(in the rows, 128 means zero)
Which row each row swaps with, under one turn or mirror
The rows were stretched afterwards, more along some directions than others.
Pul: [156 151 141 133 148 145 109 144 104 142 125 143 186 170 131 103 130 108]
tave: [165 140 100 123 144 162  98 120  97 129 108 127 148 169  98 113 146 135]
ruraf: [137  94 115 130 148 163 101 115 145 130 149 134 135 135  79 164 112 132]
sesir: [109 158 159 166 121 102 103 114 117  94 146 150 145 133 134 123 157 130]
Vob: [128 142  89 119 152 137 124 149 107 132 135 117 134 139  99 150 141 114]
pebez: [108 131 140 118 133  94 139 172 129 119  94 136 123 107 172 119 138 144]
bir: [107  99 114  85 138 151 113 125 133 123 137 124 139 126 131 150 125 109]
bup: [118 129 165 123  96 117 117 126 105  97 111 149 126 112 198 101 137 153]
Datol: [150 152 147 140 127 123 146 151 154  91 138 158 169 129 125 104 160 118]
zulap: [133 118 115 115 102 154 112 118  89 137 129  99 112 121 126  92 129 148]
faziv: [167 178 160 161 103 128 169 110 142 116 135 160 145 115 132  75 166 110]
dede: [ 98 113 124 127 136 119 114 166 121 135 161 114 132 122  77 124 138 122]
mefin: [ 95 153 102 146 126 111 116 120  89 135 138  88 123 118 112 132 126 122]
zizuv: [166 152 143 120 146 120 151 148 163 119 146 153 163 135 135 132 144 118]
gubuv: [129 143 123 158 130 138 125 117 113  73 145 158 153 131  96 142 155 131]
Goru: [105 146 130 133 120  89 157  89 137 112 160 134  97 102 128 105 140 120]
tiba: [133 166 117 152 127 112 128 130 104 112 119 162 114 150 108 105 155 139]
renoz: [111 120 117 114 154 132 107 138 116 141 172 106 145 146  50 111 144 114]
zovip: [136 183 137 148 115 121 160 148 125 114 134 141 111  86 134 129 135 133]
momu: [133  99 113 120 141 121 107 143 135 144 151 124 136 134  79 121 139 129]
Zoteb: [148 181 121 138 109 106 155 109 104 125 123 143 112 124 147  69 144 109]
Kato: [129 153 154 144 128 124 127 135 107 132 126 153 140 139 147  87 130 132]
dus: [111 128 100 113 130 119 159 124  91 129 131 111 103 130  81 106 149 131]
piz: [150 143 115 124 120 157 139 140 117  96 186 156 142 134  73 120 135 114]
zevil: [125 120 149 133 128 109 100  87 148 150 125 137 134 155 150 122 149 142]
niz: [ 98 113 149 127 120 105 136 136 120 116 107 137 136 115 171 115 137 154]
Bov: [131 126 112  89 154 125 125 111 125 166 133 109 123 144 131 142 128 123]
nof: [145 159 126 148 111 159 156 110 126 132 135 136 104 116  91 124 158 134]
lif: [118 135 143 112 154 111 103 136 139 131 128 123 153 159 140 148 143 146]
pego: [144 148 112  94 130  98 159 157 105 108 103 142 136 135 159  85 148 108]
mefil: [153 156 133 120 134 122 176 111 153 116 119 160 143 124 151 124 147 117]
Kog: [123 124 143 133 137 114 131 156 152  87 153 163 156 127  95 127 148 112]
Pavu: [168 160 149 109 143 122 130 105 143 108 119 173 151 155 168 114 146 116]
pera: [164 153 116 122 119 153 165 118  96 134 155 116 138 138  73 107 152 128]
goge: [132 136 137 129 174 128 101 170 136 115 156 148 163 144  91 152 126 131]
zanog: [127  93 117 107 129 151 101 143  98 133 119 118 149 129 107 142 135 142]
rit: [125 117 141  87 115 137 149 132 160 123 142 125 116  98 143 143 126 134]
lozib: [112 118 104 103 162 116  94 134 115 141 153  90 165 159 116 153 127 126]
Pom: [125 127 109 111 124 135 155 136  85 136 105 115 104 124  94 103 145 144]
zok: [113 135 152 137 144 119 129 138 129 125 102 149 128 133 151  98 145 129]
dal: [119 152 154 135 124  95 160 132 162 120 109 149 105 116 180 100 148 138]
Lef: [158 123 133 151 128 165  96 139  99  95 118 174 159 159 118 115 139 143]
lir: [123 178 154 148 122  88 171 114 160 118 148 153 107 122 155 122 150 119]
laf: [152 141 154 144 101 143 148 128 122 147  67 164 106 114 182  91 127 141]
Badez: [127  94 111 104 119 138 132 124 141 132 104 123 105 102 136 149 124 147]
Besud: [159 146 110 136 108 145 174 109 104 115 159 129 129 130  60 107 163 127]
vozag: [173 176 144 158 114 157 155 131 117 110 101 186 143 125 136  99 145 123]
duvo: [156 158 117 137 153 136 146 134 157 142 150 148 132 146  75 143 153 105]
sesa: [127 138 147 117 137 123 140 100 169 107 166 161 114 114 126 135 132 101]
didov: [176 134 150 133 109 120 147 134 127 109 108 173 140 150 166  95 156 149]

Pavu is swapped with bup
dede is swapped with duvo
nof is swapped with renoz
niz is swapped with mefil
Kog is swapped with lir

